Each row has a name. Each question is about the rows just above it.

[-27   9 -10  29   8  -6 -14  11 -15  -6   4  -2   9  -4  13 -12  -5 -40
  -6  -7  -2  14  10 -33 -13   6   0 -10  -7   2  -6 -31 -31  27 -29 -20
 -13 -13 -32  -9 -12  -3  -4 -27   1 -18  -4 -10 -26 -16  -3 -13   0 -14
 -28   4  31 -25 -11  -3   3 -38] : difi
[-44  17   8  33  33  -7  13  31   1 -19 -11  29  -3  10  -5  28  17 -39
  24  11  -2  21  32 -16  -4  29  22 -21  -5  27 -19 -17  -7   7  -9 -19
 -20   8 -29   1   4  22 -30 -48  32 -20 -28   9 -51  -5  11 -28   8   3
  -1  17  26 -42  17  15   7 -25] : Mudez
[  9 -11  26 -18  14   5  37   7  15  -5 -14  27 -23  16 -22  45  24  26
  24  21   6  -2   9  38  21  -2  17   7  11  19  -3  26  29 -35  33  25
 -18  30  16  16  27   0 -12  17  19  20 -24  22  13  -5  15  -6   8  10
  12  -1 -29  12  33  10 -12  21] : Zun
[-22   6 -35  -8  13  -5   5  14  11 -18 -23  27 -19 -16 -27  32 -42  -3
  32   4 -26 -34   9  18  -4  20 -15 -39  -8  19 -21   7  13 -30  18 -46
 -30 -30  -8   6   6  14 -39 -45  33 -13 -39  19 -41 -11 -31 -24 -15   9
   1  12  -9 -23 -34  17  -3  -5] : liruv
[-33   4 -14   8  22  -6  11  21   1 -20 -19  28 -17  -4 -19  31 -15 -23
  25   8 -15 -10  19   1  -3  15   2 -29  -6  23 -20  -9  -4 -17   2 -32
 -39 -12 -23   4   7   5 -34 -43  29 -13 -41  14 -42 -23 -12 -29  -4  -2
 -16   9   3 -30 -10  12  -6 -24] : pel
Among the named rows, does one hold [  6 -35] next to each other, in this order?	yes
Among the named rows, does one hold [ -1 -29] next to each other, in this order?	yes
Is [-27   1 -18  -4 -10] printed in one of the named rows, side by side and in this order?	yes
Does one of the named rows hold [ 33 -35] side by side, in this order?	no
Does one of the named rows hold [-6 15] side by side, in this order?	no
Among the named rows, does one hold [-43  28] next to each other, in this order?	no
Is [-15  20] printed in one of the named rows, side by side and in this order?	no

[  7   3 -18  -8 -17 -11  21   1   0 -36   6] : san
[ 37 -31  -3   4 -13   4  23  24  18 -13  -3] : zafa
[-23  24   4 -11   8   5  -9 -14  -8   1  -5] : sov
[-10   9  22 -16  18  32  -7   5  12   9 -23] : zilu
[  2  -4 -10  11  -6 -17  -1  -5  -8   1  13] : Vefa
[-10  11  15 -13  13  21  -6   1   6   5 -16] : Fesu
[ 16 -20  11   6   6  13   0  16  14  13  -6] : sos
[  6   3  -6 -13  -8   5  17   5   6 -26  -5] : rura
[ 33 -31   6   4  -5  14  16  26  21  -3  -8] : Mulo
[  5  -2  22 -21  14  40   6  19  24  -4 -28] : fik
[ -4  -5  15  10  14   7 -19  -1   0  34  -3] : zol
Among the named rows, does one hold [ 14   6 -19] next to each other, in this order?	no
Does one of the named rows hold [14 40  6 19] side by side, in this order?	yes
Does one of the named rows hold [14  7] side by side, in this order?	yes
Does one of the named rows hold [14 10 15] side by side, in this order?	no

